Each named move below is a turn or a mirror, shown by a few rows before and after it. Which moves, in which order, take the first row of each later pair to the second? The first pair is answered.
move k_798:
-2.821 -0.102 0.350 1.686 -0.645 -1.531 -0.457 1.844 0.735 1.214 2.546 1.362 -0.474 0.650 -0.574 -3.269 0.877 1.360 0.383 1.328 0.838 -0.303 -2.305 -1.020 -0.052 1.194 2.696  ->  -2.626 1.294 0.447 1.530 0.018 -1.182 -1.119 1.613 -0.316 2.573 0.495 1.298 0.305 0.152 -0.965 -2.917 0.162 1.060 1.005 1.381 1.050 0.511 -2.581 -1.249 0.068 0.713 2.992
0.499 -1.448 -0.219 -0.865 -0.736 -1.349 1.418 0.590 1.113 2.607 0.514 0.718 -1.877 -1.694 0.121 -3.630 0.754 -0.084 0.383 -0.745 -1.750 -1.823 -2.852 -0.203 -1.659 1.839 1.205  ->  0.701 -0.347 -0.042 -0.798 -0.216 -0.973 0.847 0.399 0.010 3.815 -1.369 0.640 -1.192 -2.170 -0.386 -3.266 0.080 -0.276 0.796 -0.623 -1.391 -0.855 -3.212 -0.580 -1.593 1.432 1.431
0.531 1.598 -2.595 -0.005 -4.222 -0.237 1.322 -1.503 1.293 2.744 0.668 2.324 -5.219 -0.346 -0.038 -1.349 0.271 -1.794 -0.179 1.570 0.939 -0.555 1.499 4.252 0.303 -0.059 -1.156  ->  0.963 2.997 -2.552 -0.272 -3.182 0.174 0.644 -1.691 0.044 4.268 -1.671 2.449 -4.317 -0.833 -0.639 -1.149 -0.871 -1.940 0.411 1.463 1.433 0.426 1.095 3.860 0.362 -0.528 -0.728
move k_990:
-0.782 0.131 1.113 0.311 0.229 0.567 -0.131 -0.881 0.222 1.337 -1.841 0.283 1.505 -1.191 0.823 1.065 -1.105 -0.246 0.165 -1.110 -1.161 1.681 -1.748 -0.702 -0.936 0.068 1.921  ->  -1.006 -1.212 -0.625 -0.644 -0.924 -0.614 -0.399 0.085 0.707 0.904 2.215 2.116 -1.382 -0.351 0.397 -1.134 -0.911 -1.049 0.271 -0.619 -1.164 -1.343 -0.155 0.449 -2.262 0.230 0.043
1.188 -1.291 -3.308 -2.105 -2.668 -1.831 -2.573 0.751 -0.451 2.200 0.860 1.277 -0.677 -0.820 -0.131 -1.445 0.430 3.087 0.682 -2.121 2.664 -1.137 -1.817 0.840 0.679 -0.820 0.948  ->  0.808 -0.734 -2.840 -1.126 -2.721 -1.108 -2.512 0.989 -0.155 0.837 -0.171 -0.721 0.880 0.130 0.404 0.294 1.650 3.930 0.219 -2.691 3.040 0.829 -2.758 0.309 1.599 -0.652 1.139
1.410 -0.060 -0.355 -0.798 0.738 0.736 -0.414 -0.368 1.378 -1.211 -0.756 -0.970 -0.921 1.124 1.431 -0.447 1.143 0.514 -0.521 -1.086 0.870 -0.203 1.129 1.061 0.016 1.520 -2.133  ->  1.994 0.429 0.645 -0.739 1.681 1.008 -0.242 -1.091 0.789 0.225 -2.876 -0.413 -0.023 -0.307 1.227 -0.053 -0.227 0.470 0.090 -0.821 0.241 0.333 0.606 0.785 0.539 1.157 -0.927
move k_707:
-1.911 0.803 1.971 1.262 -0.808 0.173 0.790 1.373 2.586 1.484 1.924 -1.159 -2.047 1.211 0.305 -1.171 -0.224 -1.145 -0.815 -3.778 1.671 -0.764 -4.280 -2.331 -2.984 0.533 1.778  ->  -0.924 3.142 2.521 1.696 0.552 1.451 0.130 0.707 0.862 1.689 -1.743 -2.486 0.050 0.999 0.148 1.131 -0.719 -0.565 -0.722 -3.034 1.739 1.500 -4.328 -3.011 -1.930 -0.153 2.457
0.218 1.687 -1.182 -0.269 -0.338 -0.619 -0.688 -0.810 -1.246 0.706 -0.627 -0.124 0.514 0.215 -2.146 -0.243 -0.595 0.367 0.626 -0.035 0.660 0.726 -0.887 -1.020 -0.936 -0.162 0.017  ->  0.970 1.145 -0.471 -0.411 0.447 -0.231 -0.270 -1.295 -1.463 0.259 -1.159 0.147 0.555 -0.353 -1.810 0.598 -1.219 0.341 0.385 1.186 -0.262 0.480 -0.003 -0.789 -0.458 -0.325 0.428
0.640 -0.892 -0.248 -0.909 -0.304 0.681 0.630 1.266 1.477 -2.046 0.394 0.242 -1.628 0.576 -0.128 1.309 1.030 -0.763 -0.897 1.654 -0.292 0.260 0.402 0.821 0.301 0.539 -0.661  ->  -0.022 -0.550 -0.654 -0.798 -1.045 0.270 0.120 1.813 1.324 -1.844 1.019 0.059 -1.638 1.009 -0.295 0.604 1.600 -0.727 -0.715 0.598 0.585 0.576 -0.338 0.745 -0.221 0.790 -1.011
Then:
Each pair is two moves apart.
0.256 2.383 1.375 0.157 0.948 -1.785 -2.174 -0.972 -1.098 4.334 -3.546 -0.208 1.594 -1.311 -1.831 0.517 -2.152 0.096 1.468 -1.431 1.511 0.781 -0.959 0.113 0.846 0.761 1.300  ->  -0.647 3.261 -1.391 -0.159 -0.762 -2.225 -3.742 1.062 -1.785 2.295 -0.577 -0.708 0.056 1.893 -2.462 -0.476 -0.101 0.208 1.271 -1.891 3.579 0.054 0.165 0.380 -0.260 0.870 -1.862 : k_990 k_707
0.156 1.002 -0.925 -0.830 0.109 0.005 -1.240 0.143 -0.819 -0.450 -0.365 -1.304 0.211 2.299 -1.039 0.501 0.912 0.214 0.050 -0.609 1.676 0.822 0.517 -0.072 -0.454 -0.077 -1.724  ->  0.427 0.645 -1.161 -1.460 0.220 -0.454 -1.320 0.021 -0.919 0.516 0.250 0.104 -0.800 1.664 -1.382 -0.609 -0.159 -0.333 0.374 -0.166 1.298 -0.623 1.127 0.381 -0.984 -0.263 -1.956 : k_990 k_990
0.099 -0.396 0.793 1.340 1.820 0.725 0.637 0.070 -0.217 -1.535 -3.074 1.058 0.969 -0.414 -0.093 -0.192 1.499 -0.071 -1.560 1.095 -0.242 -0.306 -1.846 -2.453 1.272 -1.419 -0.734  ->  -0.514 -1.914 0.438 1.273 0.848 -0.150 1.223 0.425 1.090 -1.847 -0.272 1.904 -0.451 -0.365 0.112 -1.701 1.862 -0.495 -1.618 0.792 -0.525 -2.021 -1.697 -2.022 0.675 -0.959 -1.078 : k_707 k_707
2.629 2.759 -1.194 -0.320 1.940 -0.367 -2.375 0.456 -4.471 2.395 -4.129 -0.104 -4.346 -1.822 -2.814 -2.562 -3.065 -2.959 0.591 1.965 -1.330 -1.339 1.802 1.738 -0.923 -1.533 -1.697  ->  1.150 4.132 -2.761 0.918 -0.007 0.658 -3.668 2.260 -4.423 -2.071 -2.741 -3.833 -3.254 2.669 -2.168 -0.741 1.183 -1.542 -0.716 0.386 1.000 1.217 1.565 1.190 -0.860 -0.944 -4.232 : k_990 k_798
-0.943 2.176 2.577 1.339 1.591 1.899 -1.177 -2.111 -4.418 1.005 -2.906 1.903 3.308 -0.105 -1.048 -1.445 -2.022 -2.621 0.139 -2.443 -2.317 1.735 -0.665 2.401 0.062 -1.533 -0.842  ->  -1.212 -1.551 2.464 0.757 0.732 0.527 0.471 -2.003 -2.196 0.317 1.739 4.120 0.479 -0.562 -0.469 -3.535 -2.273 -3.261 -0.354 -1.712 -4.172 -1.994 0.342 3.485 -0.524 -0.900 -1.031 : k_707 k_707
0.004 -2.577 1.666 -0.729 0.398 0.136 2.879 -1.514 -0.064 -0.888 -0.567 -1.317 1.540 -0.482 0.424 0.191 -1.225 -0.797 2.963 -1.290 -0.906 2.012 0.894 -1.218 1.101 0.083 1.207  ->  0.480 -1.669 0.909 -1.560 0.796 -0.316 2.034 -1.424 -1.295 0.875 -1.002 0.235 0.816 -0.955 -0.657 -1.254 -2.501 -1.552 3.851 -0.948 -0.424 1.210 1.413 -1.003 0.347 -0.363 0.688 : k_990 k_798
0.046 -3.429 -0.026 -0.352 -0.746 0.550 0.906 -1.297 2.507 -5.296 2.496 0.542 -0.424 1.254 0.770 2.701 -1.421 2.390 0.321 0.449 -1.651 -1.167 0.939 -0.280 1.267 -0.104 -0.067  ->  1.052 -1.550 -1.752 -2.071 -0.157 -0.427 -1.331 -0.890 -0.398 -1.920 1.918 3.485 -2.097 0.639 -1.840 0.098 -3.718 0.931 2.094 1.003 -0.282 -3.054 2.172 0.327 -0.589 -1.283 -1.738 : k_798 k_990
1.633 1.069 2.889 1.506 3.306 1.909 1.445 -1.298 -3.323 -1.651 -3.570 -1.818 0.513 -2.746 0.826 0.329 1.899 2.506 1.230 1.306 -2.646 2.670 -1.457 -0.552 -1.399 0.624 -0.867  ->  1.986 -1.114 3.258 0.914 3.369 1.193 2.605 -1.759 -2.436 -1.683 -1.690 -0.014 -1.254 -3.950 1.002 -0.380 0.838 1.747 1.121 2.376 -4.408 0.182 -0.296 0.375 -1.314 0.817 -0.571 : k_707 k_798
-0.981 -1.129 1.325 1.304 -0.248 -0.615 0.620 0.226 1.788 3.367 -0.450 0.973 0.366 0.094 1.186 -1.127 -1.343 1.254 -0.516 -2.647 1.397 0.266 -2.285 -0.349 -1.203 0.912 1.424  ->  -0.789 0.120 0.823 0.940 -0.121 -0.566 -0.165 0.548 0.884 3.953 -0.976 1.116 0.411 0.363 0.505 -1.280 -1.357 1.003 -0.159 -2.581 2.213 0.591 -2.174 -0.425 -1.338 0.598 0.789 : k_990 k_798
0.734 4.425 -0.151 0.524 0.759 2.427 -1.542 0.393 -1.842 -0.988 -3.440 -2.501 2.486 2.512 -0.289 2.807 1.804 0.464 -0.763 -0.316 2.300 3.000 -0.176 -0.754 1.025 -1.124 -1.124  ->  2.072 1.933 -0.527 -2.214 1.402 -0.094 -1.171 -0.337 -2.323 3.410 -1.009 3.770 -1.840 -0.802 -1.990 -1.981 -2.609 -2.070 0.804 1.813 0.428 -2.961 1.978 0.764 -1.025 -1.799 -1.128 : k_990 k_707
